(in the rows, 128 means zero)
Each path below is one point turned by a fixed rotation once a step. After each direction that follows a path, write how fast that rotation turns it, in degrees a step (0 if it stays still).
Each turn is a multiple of 5 degrees from 10 to 175, or 0.
Each row of a path follows its step; steps can be skipped.
path 1
step 4: [126 133 122 135 128 127 127 120 134 125 136 124 133 121 131 127 140 128
 134 123 127 122 120 126 136 126 121 127 121 129 126 132 130 125 135 125
 129 126 138 123 132 129 128 135 134 135 128 127 130 137 126 135 125 131
 130 127 123 140 118 138 130 126 114 132 127 130 127 125 127]
step 5: [123 128 124 130 131 128 124 137 125 120 126 132 139 134 128 132 124 131
 126 129 123 131 133 135 136 135 124 131 131 127 140 127 129 122 123 131
 137 123 134 129 131 122 124 118 121 125 131 128 128 124 128 131 130 123
 136 127 118 132 133 131 140 132 118 129 132 123 121 119 132]
step 8: [122 129 120 124 115 122 128 127 126 128 136 131 127 126 126 130 124 128
 131 126 134 140 132 129 132 128 120 131 140 139 121 138 136 126 127 126
 131 134 135 122 127 132 131 133 124 134 131 121 136 132 122 130 124 129
 128 137 131 130 131 128 135 132 131 124 124 122 134 139 130]
step 9: [129 128 127 121 125 121 140 132 130 133 138 130 128 125 135 128 130 135
 120 127 125 127 121 118 132 130 131 123 117 137 134 132 132 126 131 133
 128 126 132 129 124 138 130 123 130 134 138 137 123 124 134 130 124 122
 135 125 129 125 116 131 137 133 119 129 130 127 124 129 131]
step 10: [125 128 139 126 124 134 134 137 126 120 135 133 129 132 126 128 126 131
 133 127 127 132 124 126 130 130 124 137 115 122 125 121 128 135 125 123
 135 121 119 127 123 116 122 126 121 129 129 123 128 125 138 128 125 130
 124 124 115 136 122 133 131 126 130 131 130 128 129 118 126]
step 11: [133 129 131 131 141 128 126 122 124 130 130 122 131 128 123 132 122 131
 123 134 123 126 136 143 131 132 125 127 126 125 131 127 130 125 125 130
 135 140 123 125 131 131 126 130 126 135 129 113 133 130 135 128 124 144
 127 130 130 127 127 123 121 123 121 134 126 131 129 125 128]
step 13: [129 129 128 125 120 135 126 135 127 125 125 133 130 131 121 132 132 133
 135 125 134 126 130 123 133 122 126 118 132 130 127 124 136 128 129 133
 123 121 136 127 126 135 144 129 125 134 131 122 115 133 122 128 119 131
 133 136 122 131 129 138 132 128 131 118 131 128 128 131 121]
step 14: [128 129 120 127 124 126 130 115 131 125 131 128 124 136 121 125 133 138
 124 132 128 135 123 137 123 125 130 125 123 130 134 123 129 127 132 129
 129 135 129 134 126 123 116 127 127 135 132 134 118 132 127 134 123 127
 138 118 123 136 121 123 138 133 128 121 129 125 134 129 129]
step 17: [124 122 128 122 128 126 134 129 121 130 123 133 137 119 125 129 128 131
 127 127 124 123 131 133 143 120 130 124 125 133 132 134 127 120 118 130
 125 127 122 123 120 118 120 132 132 126 128 129 140 126 116 123 122 128
 134 132 126 136 127 136 132 123 125 123 131 129 131 131 124]
step 18: [121 123 122 123 126 128 129 133 134 123 132 132 116 141 118 137 121 128
 127 131 125 136 128 127 126 123 130 118 128 128 130 126 129 120 128 123
 128 118 127 127 126 138 130 127 129 128 127 120 137 128 128 135 125 135
 135 133 123 126 121 125 127 129 124 126 142 127 120 131 129]
step 19: [132 136 131 124 127 140 125 125 123 131 125 128 123 128 121 125 127 124
 116 128 135 131 119 134 124 127 122 132 115 133 128 129 123 130 129 138
 124 124 120 127 125 133 135 123 122 124 135 139 118 133 138 138 128 134
 132 125 126 129 129 121 127 126 124 125 131 126 127 125 128]
Speeds:
[127 127 126 128 128 126 130 128 132 128 128 128 128 127 129 129 129 125
 128 129 129 127 127 127 132 127 128 127 131 128 126 127 129 127 127 127
 130 128 127 128 127 130 128 128 126 127 128 129 127 129 126 128 127 128
 127 129 129 129 127 129 130 127 127 126 129 131 128 129 126]  80
[127 127 129 127 129 128 129 127 127 126 128 128 127 129 129 127 129 127
 128 129 128 129 126 126 128 126 129 127 127 125 127 127 127 128 127 130
 129 125 128 127 128 132 131 129 127 129 128 130 129 127 130 128 127 126
 128 129 128 126 129 127 128 129 128 128 125 127 129 125 127]  115
[131 126 129 130 126 130 128 128 126 130 127 126 127 128 128 129 129 129
 130 127 128 128 128 130 128 129 128 129 128 128 127 129 127 128 125 126
 129 129 126 128 128 129 128 128 128 127 129 128 128 128 127 128 129 129
 126 127 130 127 127 125 130 129 128 128 126 130 126 125 126]  80
